[[146 114 126 115  99 124 115]
 [141 149 118 148 112 118 150]
 [117 129 138 130 152 138 130]] out 130

[[144 122 106 125 121]
 [134 100 106 124 122]
 [121 123 106 137 128]] out 128

[[105 128 138 136 151 109]
 [127 125 124 124 128 129]
 [139 152 151 151 122 127]] out 127

[[119 144 128 112 129 128 128]
 [148 137 127 102 124 129 124]
 [145 114 128 143 132 121 132]] out 132

[[122 106 149 128]
 [115 106 145 127]
 [115 106 149 127]] out 127

[[136 135 134 120 147 111]
 [145 145 122 130 145 107]
 [113 114 127 132 109 149]] out 149

[[119 146 139 109 143]
 [116 136 136 117 134]
 [139 108 116 150 111]] out 111

[[125 131 125 101 123]
 [126 120 116 141 100]
 [113 131 126 108 131]] out 131

[[115 116 147 121]
 [105 137 131 102]
 [122 117 145 122]] out 122

[[132 128 127 113 117 115]
 [130 130 126 101 107 108]
 [129 129 128 123 128 118]] out 118
---
[129 127 128 128 128 130 152] -> 127

[[138 116 137 120 118 114 117]
 [135 119 128 118 102 107 117]] -> 119

[[125 141 120 119]
 [138 124 130 125]
 [140 134 100 116]] -> 134

[ 99 113 137 117 140 119] -> 113

[154 129 136 141 131 137] -> 129

[125 149 104 126] -> 149

[[119 120 133 107]
 [125 149 140 123]] -> 149

[[125 149 132 138]
 [114 119 156 135]] -> 119

[121 132 136 130 157 137 145] -> 132
---
[120 145 155 156 104 104 138] Out: 120

[[128 126 125 130]
 [140 115 113 127]
 [114 151 157 121]] Out: 128

[[147 101 116 136]
 [121 132 134 119]
 [120 126 134 134]] Out: 147

[153 139 142 135] Out: 153

[110 112 136 103 119 112 120] Out: 110

[[116 154 135 135 131]
 [129 119 131 128 127]
 [112 137 127 114 142]] Out: 116

[120 138 104 126 112 106 125] Out: 120

[125 138 105 103 106 119 109] Out: 125

[118 144 146 108 109 138 105] Out: 118
---
(116, 146, 129, 151, 128, 145) out 116, 145
(106, 124, 109, 121) out 106, 121
((109, 142, 125, 127, 132, 145, 119), (100, 149, 121, 128, 132, 144, 126)) out 109, 126
(150, 106, 115, 144, 104, 116, 124) out 150, 124
(125, 106, 138, 145, 128) out 125, 128
((114, 120, 107, 124, 108, 124), (99, 119, 147, 108, 138, 115)) out 114, 115
(118, 106, 117, 130) out 118, 130
(132, 114, 133, 103, 143, 155, 128) out 132, 128
(156, 136, 106, 139) out 156, 139
---
[[130 117 118 124]
 [137 132 130 107]
 [133 114 118 127]] ⇒ 114

[[104 126 125 138 133 130]
 [135 142 125 112 119 104]
 [126 127 129 134 113 134]] ⇒ 134

[[148 115 127 124 133 131 135]
 [146 109 153 131 116 100 116]
 [115 140 130 116 140 130 137]] ⇒ 140

[[131 105 129 135 117 122]
 [136 127 133 113 121 128]
 [147 128 125 123 123 127]] ⇒ 123

[[136 113 127 102 138 134]
 [125 126 108 129 122 113]
 [137 132 152 150 142 123]] ⇒ 150

[[130 137 152 149]
 [128 102 145 112]
 [122 107 143 104]] ⇒ 107
---
138  158  121  105  154  139  144 gives 139

101  148  149  103
138  103  101  134
gives 101

 99  130  116  147  112 gives 147

146  131  152  146  136  156 gives 136

152  127  118  123
121  136  117  151
gives 117

154  133  154  142  140  145 gives 140

106  156  119  130 gives 119

130  117  141  157  135  131 gives 135

 98  132  146  147 gives 146
---
[[104 104 107 135 115]
 [141 141 112 134 132]] >> 104, 132

[[129 124 117 124 130 123 140]
 [131 135 143 121 158 131 137]
 [124 129 128 131 130 143 111]] >> 129, 111

[[112 144 132 143 120]
 [131 128 121 115 121]
 [101 128 138 133 135]] >> 112, 135

[[126 123 130 113 125]
 [126 135 104 123 110]] >> 126, 110

[116 112 152 135] >> 116, 135

[142 128 125 107 158 133] >> 142, 133

[[120 130 127 134 151]
 [101 154 127 134 140]] >> 120, 140
---
[[154, 104, 139, 138], [150, 119, 103, 128], [100, 127, 102, 113]] value 102
[[122, 128, 128, 113], [132, 109, 143, 130], [106, 115, 122, 112]] value 122
[[125, 130, 135, 143], [131, 104, 136, 152], [115, 135, 129, 126]] value 129
[[129, 126, 129, 129], [123, 103, 115, 106], [126, 129, 127, 128]] value 127
[[126, 131, 134, 118], [139, 129, 123, 144], [129, 117, 104, 136]] value 104
[[132, 117, 122, 150], [131, 110, 123, 141], [131, 117, 130, 123]] value 130
[[151, 116, 112, 127], [154, 116, 118, 127], [98, 138, 129, 128]] value 129
---
[114 107 127 117 147 117 112] -> 117

[[120 130 128 128 147 126 133]
 [118 122 128 137 158 125 130]] -> 126

[[147 128 117 141 119 128]
 [135 128 128 124 128 105]
 [133 139 135 137 121 110]] -> 119

[147 150 132 122 143] -> 122

[[135 122 105 127 136]
 [110 132 124 112 140]] -> 127

[[134 136 112 137 140]
 [124 151 144 143 120]
 [126 140 125 116 147]] -> 137

[133 154 119 109] -> 119

[[130 113 121 120 132 143 112]
 [122 144 130 137 117 131 143]
 [135 144 107 132 112 132 144]] -> 143

[102 149 106 122 117] -> 122
---
139  135  139  112  128  120
132  123  124  107  137  107
150  114  129  128  131  110
Answer: 128

136  137  123  125  145  127  133
113  134  107  123  131  115  120
132  127  127  135  123  136  112
Answer: 123

132  133  128  137  147
119  109  138  114  112
128  119  104  114  114
Answer: 104

122  111  153  128  136
125  101  121  121  129
119  142  107  138  140
Answer: 107

127  130  132  127
126  133  134  128
127  150  109  121
Answer: 150

115  121  126  127
115  119  107  121
137  142  133  127
Answer: 142

129  124  135  132  147  111
118  117  151  121  122  111
134  123  130  132  136  122
Answer: 132

139  144  109  129  124
129  133  140  125   99
141  145  120  135  131
Answer: 120
---
[141 125 104 152] >> 141
[106 109 111 118 119] >> 106
[148 129 128 124 119 151 132] >> 148
[120 125 141 133 126 153] >> 120
[117 122 126 101 118] >> 117
[135 129 102 104 112 137 144] >> 135
[130 125 142 150] >> 130
[150 113 106 103] >> 150
